One vector is turned by the same rotation once a tick. Each row is the vector after some number of ticks, and that number follows the row.
The counts run from 0 to 402.
7 -16 -12 -7 -8 -1 7 -14 0 16 13 -14 -40 -13 -12 12 -13 -11 8 -17 -3 -6 -4 -9 -6 -16 -7 12 -10 -17 3 -15 -25 2 -5 19 -6 8 -> 214
27 -6 2 -13 1 -2 3 -5 -3 10 -15 0 -31 -19 -13 14 -9 3 0 -4 -12 9 -7 3 4 -9 5 31 -6 -5 8 -24 -14 -3 -21 16 -17 13 -> 230
9 -5 2 -7 -5 -14 5 -12 0 17 11 -20 -37 -21 -12 13 -6 -10 4 -28 -7 -4 -4 -6 -3 -12 -8 8 -11 -18 4 -13 -22 3 -5 23 -4 13 -> 215
14 18 -3 6 -7 -8 -2 -6 -3 10 13 -29 6 -28 -18 9 -10 -19 4 -23 -13 -17 -3 -19 -18 9 -21 10 -4 1 -5 0 -1 -6 -11 13 8 7 -> 128
3 20 31 -15 7 2 2 -2 5 8 -8 23 4 0 -9 -1 -4 -3 -3 28 -2 -6 -14 11 -33 -8 -17 8 17 1 1 7 6 -15 -26 0 0 -4 -> 20
6 0 18 -4 -10 10 17 7 -22 29 0 -26 8 -16 -8 10 -3 1 -8 -6 -1 -3 19 -35 -3 -1 -19 1 -7 -8 2 2 -11 15 -9 -3 22 12 -> 64
15 -22 10 1 14 9 23 0 -12 18 -6 -1 -15 4 2 10 -6 -5 -8 12 13 6 -8 -30 -4 -2 -11 -3 -6 -29 3 -19 -18 14 -18 4 -11 8 -> 293
1 32 5 -12 5 -15 7 -1 1 0 -11 -22 4 -31 -10 13 -18 -18 4 -9 3 -21 -7 4 -6 8 -13 14 4 8 -10 -2 10 9 -26 14 7 -15 -> 138
23 1 35 -10 8 0 6 -3 1 21 17 12 0 2 -14 0 -3 -2 1 10 -20 6 -5 -10 -21 3 -25 16 1 1 5 -2 -13 -27 -16 -1 9 17 -> 16
5 -12 3 -4 -9 21 19 6 -19 28 1 -17 4 -14 -13 6 -12 4 -9 5 3 -9 16 -38 -6 -2 -19 3 -9 -9 -2 1 -12 10 -11 -6 20 3 -> 63
9 4 19 2 -16 -17 11 -6 -23 16 -10 -12 8 -11 -3 25 -2 12 3 9 1 0 25 -6 -4 0 -12 8 -8 -3 11 -9 -20 -13 -26 -6 20 21 -> 88
-2 5 3 -1 -16 -11 14 -5 -4 6 -26 14 4 6 -3 1 -4 23 -12 14 7 -3 -13 0 -31 -18 4 3 13 -31 19 3 9 2 -23 10 -16 4 -> 322
-8 23 -11 -8 -5 0 6 -9 6 1 3 -15 1 -18 -16 6 -21 -18 6 -4 1 -31 -13 0 -22 0 -24 9 9 5 -12 8 5 0 -17 15 7 -19 -> 131
-16 15 24 -17 -9 -10 25 0 -1 24 -9 -6 2 -4 4 14 -8 8 -4 11 9 -22 7 6 -9 -10 -18 -6 3 7 -3 8 -7 10 -20 4 34 -6 -> 75
-1 15 12 -7 -2 17 -2 -2 -9 12 -6 -3 15 -8 -22 -15 4 -2 -12 14 5 -10 -8 -16 -44 -10 -17 -4 20 -9 3 15 9 1 -17 -10 -6 -5 -> 36
29 2 -20 -7 -6 -1 -6 -12 -13 13 -8 -24 -9 -13 7 -3 8 -2 -6 14 15 -10 25 -5 -8 4 1 6 0 1 9 -36 -18 1 -18 -13 -8 7 -> 174
27 4 -11 -4 -6 -12 -6 -11 -18 18 -7 -27 -6 -12 12 0 8 -2 -4 4 8 -2 29 -8 -5 8 -1 7 1 1 22 -31 -19 2 -20 -8 -3 8 -> 175
-22 15 9 -3 -12 -16 7 -12 -20 9 -14 -8 12 -3 -10 22 -4 16 0 14 18 -17 16 12 -24 -13 -10 -4 3 -9 -6 5 -9 -11 -29 -10 4 10 -> 91
-4 -5 10 -15 -10 6 25 -5 -3 19 -5 2 -1 -10 -1 12 -8 9 -10 25 16 -25 7 0 -11 -13 -14 -1 -6 -1 -22 -6 -15 2 -17 -4 30 7 -> 77
21 -15 22 3 10 1 23 0 -15 20 -7 -8 -14 6 5 11 -1 -3 -3 1 5 12 -8 -28 0 1 -8 2 -3 -26 21 -17 -17 14 -16 6 -6 9 -> 294
-16 14 21 -10 -7 -3 18 5 -18 28 -7 -24 9 -3 -4 11 -8 5 -4 -6 1 -13 9 -15 -10 -4 -22 -6 5 -2 11 19 -3 15 -15 -1 26 -8 -> 66
20 13 1 -15 5 -23 -3 -6 -11 18 -1 -24 -7 -5 7 -11 7 1 -3 -12 10 -17 25 2 1 11 -10 14 1 12 7 -32 -11 -11 -29 -1 5 -4 -> 168
-3 18 -21 2 -16 7 -3 -12 -1 -6 -4 -18 7 -24 -19 18 -22 -15 4 11 2 -21 -12 -7 -34 -4 -15 4 9 -3 -7 7 0 6 -15 6 -6 1 -> 124
-3 14 -21 -6 -9 -9 -7 -12 -11 11 -14 -27 -8 -6 8 -2 4 -1 -3 15 25 -18 11 13 -28 -6 -1 -8 16 -4 10 -12 -10 15 -17 -7 -16 -4 -> 179
29 18 22 -1 0 -24 11 -3 -1 10 24 -10 13 13 0 -12 4 -6 -5 11 -11 0 4 -17 -22 17 -11 10 6 -12 6 -10 -14 -5 -15 -8 5 18 -> 390
20 2 -6 4 -28 -11 0 -16 -1 13 13 0 3 -13 -2 13 0 2 6 11 -9 -14 8 -4 -25 1 -17 7 -5 2 6 -10 -14 -34 -14 8 25 18 -> 103
-4 9 16 1 -13 -25 9 -7 -24 15 -10 -12 10 -1 -1 24 -3 15 7 -2 2 -6 24 -2 -7 1 -15 6 -4 -3 16 0 -14 -19 -32 -4 18 12 -> 89
5 18 -7 7 -13 -24 -12 -3 -9 6 -7 -2 13 -25 -14 13 -8 -4 10 -11 0 -11 16 -1 -19 9 -23 7 -7 -6 6 -2 9 -30 -29 10 8 0 -> 113
21 2 6 -10 -11 25 7 5 5 22 1 1 11 -25 -9 -14 1 -10 -15 22 -2 -11 -4 -25 -29 -5 -15 0 5 0 -2 -3 7 7 -4 0 19 -3 -> 46
14 18 27 -5 22 -27 15 16 -11 12 1 -6 18 8 -4 6 -13 0 -4 3 2 0 6 -8 0 17 -26 16 -6 -14 -14 -6 -3 -8 -27 -2 -6 13 -> 375
-12 9 8 -8 -7 17 18 9 -15 17 -23 -11 10 -17 -8 8 -13 0 -10 21 15 -13 8 -15 -17 -9 -14 -6 6 -8 1 12 8 26 -15 -5 10 -12 -> 60
23 -5 1 8 -21 -12 11 -2 -6 19 -5 -3 5 -1 -6 1 -1 22 -10 -6 -13 9 -5 -23 -22 -7 3 11 2 -30 22 -4 2 -3 -11 14 -4 28 -> 326
34 2 24 -7 3 12 2 -1 1 11 -1 20 5 -16 -15 -2 3 -4 -8 25 -9 7 -3 -12 -22 3 -12 14 3 -4 -2 -12 -3 -22 -20 -9 2 16 -> 23
19 -12 -2 -15 -4 -2 10 -7 7 16 1 2 -40 -16 -7 12 -13 -6 6 -11 -14 -4 -11 4 2 -11 -1 23 -8 -6 5 -24 -19 -8 -13 24 1 4 -> 222
24 -17 4 -3 17 2 8 14 6 37 7 -6 -14 -1 11 -6 0 -12 -4 -5 7 2 -14 -26 -9 7 -27 -3 -4 -7 5 -19 -10 3 -4 23 -2 -1 -> 278
18 19 6 -17 6 -18 4 -13 -7 18 11 -36 -7 -9 1 -8 8 -2 -8 -16 2 -19 10 -6 -4 6 -6 15 7 14 -5 -24 -19 -2 -18 -4 10 7 -> 160
19 19 28 -1 0 0 -7 3 -17 16 -4 -6 17 -11 -15 -9 5 -3 -5 1 -15 11 6 -25 -27 6 -14 8 11 -7 27 8 6 -10 -20 -7 -2 5 -> 33
24 -2 17 -14 7 16 4 -3 1 9 1 25 4 -10 -16 -6 0 -4 -10 32 -2 -3 -6 -9 -31 -2 -17 11 4 -3 -11 -9 -4 -20 -23 -7 0 12 -> 22
4 6 11 -6 -2 -23 6 -10 -1 15 5 -18 -36 -20 -8 14 -5 -10 8 -29 -7 2 -10 6 -6 -9 -6 8 -2 -16 13 -9 -16 9 -8 26 -2 7 -> 216
-7 -6 2 -9 -15 7 18 -10 -13 13 -15 6 5 -5 -3 20 -13 16 -1 34 13 -19 16 4 -12 -8 -15 6 -4 -2 -5 -7 -16 -10 -29 -8 17 5 -> 85
-21 6 -9 -5 -3 -15 3 -8 -7 9 -6 -18 -31 -15 -15 12 -11 -10 8 -17 12 -12 -6 10 -15 -19 -12 -4 0 -26 3 3 -11 13 -17 17 -19 -10 -> 210
13 -16 -20 -5 10 23 -5 9 2 25 -9 -14 -7 6 7 -1 -10 -2 -5 13 12 0 -23 -16 -24 -5 -19 3 12 -4 14 -8 -5 11 -6 9 -25 -4 -> 268
